In the rows, zero is written as 128.
These are runs of 7 systems, one row a step. Runs of the same system follow the same rule from any start.
seq 1, N (10 x 22):
[[107 152 155 128 107  97 131 138 157 130  93 126 113  91 112 122 123 133
  140 153 116 126]
 [111 125 142 129 119 115 142 136 148  96 113 116 110  92 105 126 105 175
  117 132 144 124]
 [126 151 139 108 142 139 142 128 118  92 108 113 131 124 140 144 105 169
  118 103 149 125]
 [119 147 139 126 128 134 120 164  91 116 118 119 135 134 138 158 128 132
  132  90 139 129]
 [110 104 116 136 117 142 117 156  86 132 145 131 119 146 109 136 141 124
  133 119 151 115]
 [124  93  92 121 135 149 132 117 110 131 133 147 133 159 127 111 136 123
  129 127 145 138]
 [146 113 110 133 143 121 124 100 128 135 133 141 149 143 153 129 149  99
  123 116 121 159]
 [150 124 138 154 115  98 114 105 137 148 145 127 134 138 128 137 142  96
  144 138 111 124]
 [137 126 137 135 105 116 124 119 159 147 134 141 128 128 101 104 116 133
  154 160 108 114]
 [132 138 131 116 136 131 131 128 165 125 127 132 148  98 126  99 105 164
  116 146 111 143]]
seq 2, U, 10 rows:
[[112 124  91 127 122 123 107 136  83 185 165 119  98 147 108 120 188  58
  107 174 160  55]
 [105  69  82 132 110 146 145  99 139 147 107 174  72 142 102 112 102  51
   78 189 147 125]
 [124  80 156 151 147 153 180  59 183  90  99 159 104 126 144 140 125  90
   92 133  85 204]
 [130 153 216 173 143  83 139  75 165 104 111 128 173 112 139 147 190 124
  166 131  74 175]
 [110 187 164 153 104  35  81 153 134 143  98 138 200  81  99  99 145 156
  184 172 133 129]
 [128 161  83 109 117  84  82 186 130 126  92 132 171  73 130  86  36 197
  102 144 179 139]
 [199 155  89  78 145 159 122 147 139 110 138  83 124 125 189 146  25 194
   90  58 140 131]
 [190 156 140  81 122 192 142 152 122 151 197  69  83 166 150 173 116 150
  167  52  81  60]
 [ 79 120 141  98 105 209 156 179  78 163 187 115  65 165  66 132 191 114
  165 140 117  26]
 [ 29  78  96 111 141 187 170 124  59 117  99 161  63 158  90 120 196  65
   75 175 195  99]]
seq 3, U (10 x 22):
[[117 129 125 117 156  83 137  85 168 145 117 141 170 101 156 105 224 104
  170 124  82 176]
 [127 136 138 169 117  36 105 143 145 139 141 157 221  67 100 145 130 117
  112 165 126 113]
 [154 161 143 158 103 112  87 151 126 116  90 149 168 131 120 111  10 161
  115 156 149 151]
 [162 170 127  94 137 164 108 165 151 119 121  80 104 116 179  95  70 202
  132  79 104 179]
 [162 171 127  76 149 152 135 146 132 143 194  54 112 111 151 142 158 180
  131  83 114  56]
 [118 148 108  74 115 165 152 154  79 168 154 129 106 159  95 160 133  99
  138 141 147   7]
 [ 64  79 100 108 104 191 168 156  86 128  99 161  44 159  99 149 126  56
   99 136 151 112]
 [ 91  47 135 160 139 144 179  57 134  76 105 134  52 149 133 151 189  82
   99 112 146 180]
 [122  81 152 173 141  63 150  21 159 108 112 164 161 147 125 134 223  86
  179 136 117 178]
 [114 112 143 185 114  33  95 125 156 137 107 196 250  91 100 103 148 113
  170 169 104 188]]
seq 4, S (10 x 22):
[[126  93 116 146  99 117 117 106 139 137 101 156 106 157 122 112 126  98
  167 128 123 175]
 [122 109 138 143 132 134 123 131 161 123 143 133 150 106 123  88 147 161
  144 130  88 183]
 [138 162 165 154 156 105 111 117 133 121 151 108 182 104 130 117 150 160
  113 151 128 122]
 [150 178 145 131 111  85 112 114 126 144 110 126 145 128 120 143  93 115
  135 161 148  79]
 [147 131 116 101  92 141 137 145 154 144 119 141 101 127 112 129  47 133
  139 135 111  99]
 [138 123 125  91 147 203 162 150 136 121 155 115 109 127 141 136  99 157
  101  98  97 121]
 [106 148 136 104 163 167 151 139  90 124 136 103 113 130 155 163 183  97
   91 104 130 109]
 [ 80 104  99 126 113 109 130 132  92 141 103 136  80 140 117 141 180  68
  125 133 168 114]
 [ 98  52  75 140 110 114 128 106 139 115 110 159  99 136 112  88 141 126
  142 126 157 183]
 [132  95 133 165 155 108 121  98 152  85 128 139 177 115 148 106 149 162
  127 105 118 217]]
seq 5, X, 10 rows:
[[154 119 108 143  99  69 101  86 114 145 102 179 186 177 114 127 114 104
  195 143 153 127]
 [137  91 118 164  93 108  93 154 166 138 129 166 160 112 105  85  67 143
  144 147  97 190]
 [153 134 153 165 154 154 100 106 172 122 169  88 121 115 145  57 130 181
  108 153  97 182]
 [166 217 150  93 159 130 118 102 158 162 129  81 127 120 182 107 149 129
  133 142  90 114]
 [142 175 118  77 119  99 146 164 161 170 142 106 121  65 135 170 109 102
  105 133  95  51]
 [119 105 108 100 137 179 178 152 124 117 161 123  99 104 101 170  87 125
   43 138 146  57]
 [ 88 108 135 114 154 213 177 125  71  95 100 143  86 174 134 173 137  83
   82 112 153 128]
 [ 66  98 157 148 111 111 149 122  77 100  75 159  99 165 113 184 201  65
  168 102 150 149]
 [ 86  68 118 164  85  52 124 100 112  99  97 179 159 146  64 123 166 145
  205 137 180 138]
 [133  86  90 151 120  94  90 107 140 101 100 175 200 141 111  55  91 199
  174 134 161 212]]
seq 6, C:
[[138  94 102 115 120 133 136 108 123 139 161 131 125 158 114 120 166 137
  177 108 126 107]
 [100 100 101 122 135 137 130 134 117 141 116 175 163 135 121 106 148  98
  131 144 122 158]
 [129 112 134 174 128 107 111 106 124 110 105 138 125 133 134 132 107 107
   93 142 154 172]
 [170 147 142 147 108  98 103 101 143 129 117 110 117 149 143 124  98 139
  164 119 131 139]
 [148 158 135 114 123 116 116 145 157 161 142 128 165 106 132 110 127 140
  159 135  79 124]
 [126 156 146 130 155 146 132 143 123 132 149 125 175 103 125 131 123 131
   79 157 116 104]
 [122 168 148 117 139 160 132 140  89 117 114 103 103 142 139 147 112 128
   95 132 158  97]
 [108 130 121  98 106 142 140 153 129 136 121 100  55 122 123 134 139 127
  142 108 124 104]
 [112  75  91 103 126 135 166 116 155 132 158 139 102 111 105 125 166 129
  133 121 116 110]
 [108  79 101 120 146 137 163  83 117 102 116 169 152 152 122 134 153 114
  126 122 151 147]]
seq 7, X (10 x 22):
[[ 86 132 135 141 144 133 118 161 117 148 143 129 146  97 116 104 181 104
  100 161 118 134]
 [120 149 119 134 131  90 112 103 118 123 100 105  99 119 132 116 132 123
  101 160 187 110]
 [146 119 111 103 104 106 148 100 155 115  84 139  95 135 140 151  77 128
  148 103 139 128]
 [135  85 140 131 130 148 166 124 152 105 149 151 155 122 119 154 121 143
  140  92  83 153]
 [112 148 170 153 159 159 118 138 101 119 151 132 180 136 121 117 165 145
  124 146 116 138]
 [106 183 132 125 121 107  89 162 101 151 100 108 119 120 132  97 142 129
  141 154 152 121]
 [138 119  77 100 101  86 119 130 154 139 123 104  78 103 133 119 107 142
  134 111 153 112]
 [172  90  96 112 143 144 155  93 149 113 159 132 136 140 145 152  99 138
  108  91 121 128]
 [138 138 171 151 147 172 135 135 106 125 145 148 168 155 138 164 128  94
  114 123  86 140]
 [ 90 152 171 156 109 133 110 164 101 147 125 125 109 127  95 119 162 103
  138 166 123 108]]
seq 8, C (10 x 22):
[[129 160 134 101  97 115 106 145 135 142  83 112 100 141 150 108 130 149
  214  89 105 165]
 [121 111 117 142 123  79 114 156 170 156 176 128 165  61 108 113 164 134
  125 140  93 128]
 [154 133 113 132 160 145 130 106  99 120 154 143 196 151 125 140  93 135
   78 152 164  88]
 [124 176 153 112 127 171 124 161  92 123  77 124 100 157 164 148  86 110
  122 105 128 155]
 [117 123 159 146 102 121 122 157 154 137 157  82  54  96 113 130 156 134
  136 112  96 125]
 [134  99  93 101 138 140 147  97 139 147 181 128 135 132  98  99 166 151
  140 149 135  72]
 [100 123  87  88 160 155 155 115 103 127  85 175 156 142 148 127 140  91
  101 135 144 150]
 [109 109 155 170 111  98 128 116 127  95  83 131  84 125 136 168 120  88
  109 114 144 173]
 [156 109 139 154  84  85 114  97 157 122 139 122 108 141  99 117 114 166
  196 119 128 120]
 [136 136 103 100 143 126 121 131 153 149 139 155 209 112 127  79 126 167
  158 138  99 147]]
seq 9, S, 10 rows:
[[122 150 152 129 141 153 117 117 134 130 113 122 131 145 142  81 148 153
  156 140 107 167]
 [118 161 131 128 135  91 110 150 144 138 129 107 144  75 130 111 145 144
  111 146 129 123]
 [150 125 123 140 117  93 130 103 136 124 145 126 133 121 108 146  97 134
  110 148 159  81]
 [154 131 127 105 119 150 150 107 138 125 107 153 131 156 135 146  70 123
  141 122 116 119]
 [115 138 149 110 130 178 146 173 129 128 128 129 121 120 132 139 119 128
  129 107  85 141]
 [103 135 139 124 141 153 132 150 100 124 151  97 100 126 123 126 176 135
  113 125 144 102]
 [115 121  85 108 132 103 126 108 109 136 109 124 108 136 135 119 157 110
  122 133 177 110]
 [125  78  88 135 116 101 126 119 140 121 111 156 129 123 131 135 115 106
  119 113 139 165]
 [136  94 158 172 131 133 131 112 140 100 142 137 146 135 128 134 137 138
  140 107 103 181]
 [127 164 174 147 134 114 113 123 126 129 126 121 163 131 125 116 167 145
  170 137 108 136]]
seq 10, A, 10 rows:
[[152 112  72  87 121 119 144  85 158 125 102 103  46 134 165 127  97 123
  112 105 159 128]
 [151  97 127 116 147 162 165 126 167 132 165 127 122 109 160 164 144  93
  104  80  52 155]
 [113 120 198 177 143 158 142 137  86 101 162 143 177 154  99 173 170 117
  132 124 109 119]
 [ 99 139 154 155 100  96 109 100  91 119  73 157 130 174  92 110 146 119
  189 165 175 124]
 [127 104  71 129 108  65  97 102 171 152 105 130 107 100 134  63 131 133
  146 151 144 172]
 [179 115 101 127 157 116 128 109 184 119 181 103 166  79 152 115  98 177
   79 114 107 140]
 [165 184 181 121 136 162 139 156 125 122 143 128 184 129 129 173  61 150
  122 115  89  92]
 [ 87 174 160 116  94 170 109 214  77 150 100 129 102 143  99 121 110 128
  167 139 124 105]
 [ 73 117  74  85 133 159 128 145 100 142 112 109  56 132 123  72 173 135
  119 142 177 119]
 [136 110  69  85 176 125 167  70 141 129 129 118 107 117 177 149 169  81
   62 117 151 118]]
seq 11, A, 10 rows:
[[152 184 129  99 167 121 122 102 128 106 101 108 176 126 174 109 123 183
  131 113 145 146]
 [150 182 127  99 109  87 109 170 138 173 135 106 140  95 138 152 124 120
  150 117 104  79]
 [115  94  99 112  93 159 137 183 119 144 164 132  92 117  82 130  92 141
  119 127 134  77]
 [110 110  97  94 153 207 154 129  96 106 105 149 109 167 147 120 107 122
   96 116 149 153]
 [124 159 136 128 162 128 118 112  95 134 109 106 117 145 190 153 188  68
  108 105 127 157]
 [137 107 151 167 105  77 130  93 135 135 165 101  87 134 105 165 190  89
  147 129 130  86]
 [128  50 126 154  96 119 160  76 167 114 132 182 127 147  74 124 110 126
  157 151 120 131]
 [125 114 135 160 151 127 115 116 145 105 105 171 200 126 138  92 110 144
  120 140 110 225]
 [158 200 168 160 142  77  70 137 127 123 132  79 180 105 155 107 131 181
  142 127 133 143]
 [155 179 124  88  87 100 114 156 160 169 143 101 113 102  98 110  85 183
  177 145 120  46]]
seq 12, N, 10 rows:
[[136 175 122 103 149 177 106 154 120 192 132 179 214 149 135  73 112  95
  134 191  81 129]
 [116 141 113 158 136 119  73 167 146 176 148  98 101  79 150  67 140  92
   56 179 113 169]
 [152 128  97 100 121 124 147  87 175 144 149  69  15 106 145 124 125 121
   91 136 139  80]
 [119 129 125  48 120 143 208 118 170 125  83 154  95 108 139 182 110 104
  152  91  83 104]
 [ 68 115 190 150 136 141 177 151 118  89  96 173 158 101 100 185 152  92
  108 132 101 148]
 [ 77 139 184 182 139 122 120  94  84  90  95 126 113 157  97 105 180 134
  125 180 188 134]
 [126 126  91 120 113  65  98  90 127 115  86 113 111 143 137  81 156 175
  194 115 185 157]
 [181  92  93 132 109  56 117 116 158 108 151 129 173 108 137 156  92 172
  157  60 134 143]
 [191 149 168 155 125 150 121 137 122 123 171 138 198 153 120 170  50 148
  121 120 103 100]
 [129 185 166 139 129 202  86 195  95 164 145 123 144 154 124  82  99 138
  131 163  89 130]]
seq 13, M (10 x 22):
[[ 81 105 151 131 108 149 156 144 101 101 110 151 110 145  81 148 138 133
  152 127 147 110]
 [101 104 114 146 112 124 105 129  89 118 101 146 120 165 116  99 138 138
  163 125 166 165]
 [140  96  98 167 123  72  87 120 110 127 135 133 154 131 139 123 142 118
  128 113 160 164]
 [176 115 128 170 123  90 106 111 132 134 165 136 185 132 125 154 102 120
  118 127 125 116]
 [164 151 156 140 125 153 115 143 145 151 166 135 176 134 119 116  91 146
  140 142  75 120]
 [133 169 140 115 146 180 113 164 136 149 160  94 125 112 142  83 127 165
  113 140  94 130]
 [129 169 105  82 158 157 135 134 123 141 135  78  87 114 166 116 139 136
   81 129 142  98]
 [121 137  93  65 127 131 169 116 137 142  94 130  78 122 149 162 122  79
  105 119 136  86]
 [ 89  79 122 103 103 139 186 121 152 118  94 165  75 123 103 163 135  84
  142 119 111 127]
 [ 75  72 160 164 120 141 154  97 121  84  96 162 102 155  91 129 170 120
  156 133 140 176]]
seq 14, M (10 x 22):
[[133 111 117 104 100 102 149 152 185 190 176 160 164  85  99 138 159  91
  174 131  37  93]
 [ 84  92 156 145 147 220 161 148 139 102 170 140 124 112  70  85 125 178
   77 180 111 124]
 [112 186 143 125 170 184 105 119  72 109  65 107 103 174 181  96 128 121
   92 144 172 178]
 [141 159 101 123  99  28  91 122 131 167  90  93  71 109 166 157 156  62
  140 110 150 116]
 [152  57 102 124  87  75 175  80 200 120 157 152 113 101  79 159  92 138
  146 129 123  77]
 [110  94 161 126 156 194 177 111 145  82 115 190 199 143 109 118 106 169
  143 121  85 187]
 [ 86 185 199 176 154 144  87 184  69 110 112 100 155 125 144 123 184 132
  122 123 126 178]
 [151 178 120 146  97  64  67 134  94 155 139  65  86 135 123 119 130 143
  137 149 199  54]
 [184  99  26  62 106 101 133 105 177 162 139 151 140 124 134 106  53 150
  150 118 134 100]
 [129  79 108 103 163 187 177 157 158 110 158 158 171  90 152 159 120 120
   84  71  50 183]]

Which system made each run below?
seq 15, 2 rows:
[[145 104 109 138 168 104 139 132 135 109 182 132 216  83 139 152 154 148
   82  97 120 131]
 [164 160 164 148 107 108 119 134  90 105 120 133 179 156 117 188  69 143
  148 108 154  90]]
  A
seq 16, 2 rows:
[[ 98 151 118 113 145 144 124 151  95 129  83 164 167 132 134 114 110 107
  102 156 149 141]
 [142 134 123 144 128 105 109 138 132 121 108 104  95 113 172 150 110 102
   92  99 134 169]]
  U
seq 17 (2 x 22):
[[ 90 153 134 115 124 113 139 137 113 146 110 118  98 110 113 141 165  94
  116 160 147  78]
 [103  81 105 123 114 109 157 109 143 110 111 136  80 109 111 151 128 104
   98 129 156 119]]
  A
seq 18:
[[161 160 146 101 132 187 149 138 131 131 140 108 101 144 143 157  70 130
  104 113 106  94]
 [110 148 165 103 118 178 155 143 118 137 135 100  62 147 120 149 157 118
  154 113 101  90]]
  U
seq 19, 2 rows:
[[170 112 158 184 162 145 125  77 129  79 162 104 147 142 144 136 104 165
   68 126 152 152]
 [167 204 159 113 131 138  99 119 107 154 120  89 123 174 166 126 137 134
  180 114 113 108]]
  N
seq 20 (2 x 22):
[[102 132 181 146 128 187 152 134 164 120 133 132 100 109  92  94 108 149
  101 190  90 133]
 [ 76 172 168 114 159 157 151 129 131  99  75 131 134 100 125 104 142 152
   99 171 136 143]]
  A
seq 21 (2 x 22):
[[177 157 126 127 130  65 116  78 160 137 110 133 181 126 155 128 113 133
  158 130 122 134]
 [158 134 131 146  90  96  96 174 160 156 164 127 150  90 110 120  77 145
  143 131  92 121]]
  A
seq 22 (2 x 22):
[[185 108 116 138 123 120 111 118 158 114 219  68 125 120 115 106 119 230
  149  93 131  97]
 [176 184  98  47 152 165 141 155 122 156 149 133 203 130 149 141  69 163
  132 108 108  67]]
  N
seq 23 (2 x 22):
[[106 181 164 145 145  77 124 162  85  85 100 134 216  85 110 179 112 156
   91 140 182  94]
 [156 151 145 144  64  85 101 142  92 113  96 120 101 165 102 176  43 148
  172 110 187  77]]
  S
seq 24, 2 rows:
[[130  88  51 125 129 101  72 136 127 167 170 133 169 128 129  43 178 157
  163 129 134 162]
 [164 109  74 135 166 141 105 138 128 149 191 143 210 109 140 107  96 128
   46 153 134 127]]
  U
seq 25 (2 x 22):
[[134 113 100  99 131 135 138 143 117 120 106 153 155 136 151 149 100 132
  139  79 125 156]
 [121 111 143 145 124 133 129 157 109 125 160 121 130 126 127 165 162 111
  135  89 106 134]]
  M
seq 26, 2 rows:
[[123 134 131 125 158 137 127 169 118 125 138 127 182 106 173 149 167 113
  123  72  78 188]
 [154 149 160 190 112  78  78 140 105 138 174  85 134 125 117 146 145 126
  120 137 149  94]]
  U
seq 27 (2 x 22):
[[125 171 160 148 136 190  91 154  98 174 160 113 118 157 121  76 148 108
  116 191 108 109]
 [ 98 160 109 106 148 152 120 135 131 162 109 105  68 106 144  85 148  91
   68 186 141 117]]
  U
seq 28 (2 x 22):
[[122 127 117 154  92  93  90 132 118 156 123 134 114 135 104 104 119 106
  139 170 158 110]
 [160 107  99 123 116 130 121 106 166 131 129 132 111 130 132  90  77 156
  129 139 127 149]]
  S
seq 29:
[[ 94  73 131 122 104 138 172 137 122  81 106 164 123 131  90 165 112 150
  152  92 139 133]
 [107 107 108 117 142 123 124 129 101 108  93 156 167 147 149 120 159 136
  165  85 137 197]]
  A
seq 30:
[[126 133 103 101 136 127 116 129 137 168 142 138 154 129 132  87 178 122
  166 138  97 131]
 [125 125 111 149 142 125 102 147 123 149 151 137 163 106 124 101 126 113
   81 169 135 135]]
  S
seq 31 (2 x 22):
[[189 158 164 159 114 126 103 100 125 125 121 107 104 170 153 152  62 120
  129 121 131 130]
 [130 142 160 122  99 164 119 175 138 152 152 115 108 137 114 112 128 150
  191 109  65 130]]
  N
seq 32:
[[118 100  71 128 134 128 100 173 109 145 143 124 120 108 152 117 130 107
   82 105 141 163]
 [168 128 133 138 152 146 133  95 110 107 160  89 111 156 157 162 130 137
  101  92 148 108]]
  A
seq 33:
[[127 138 176 144 132  99 161 133 146  90 134 117 151  77 121 198 124 136
   99 103 113 108]
 [100 119 165 131  90 123 149 156 116  94  97 152 129 129  84 166 110 155
  185  99 128 121]]
  A
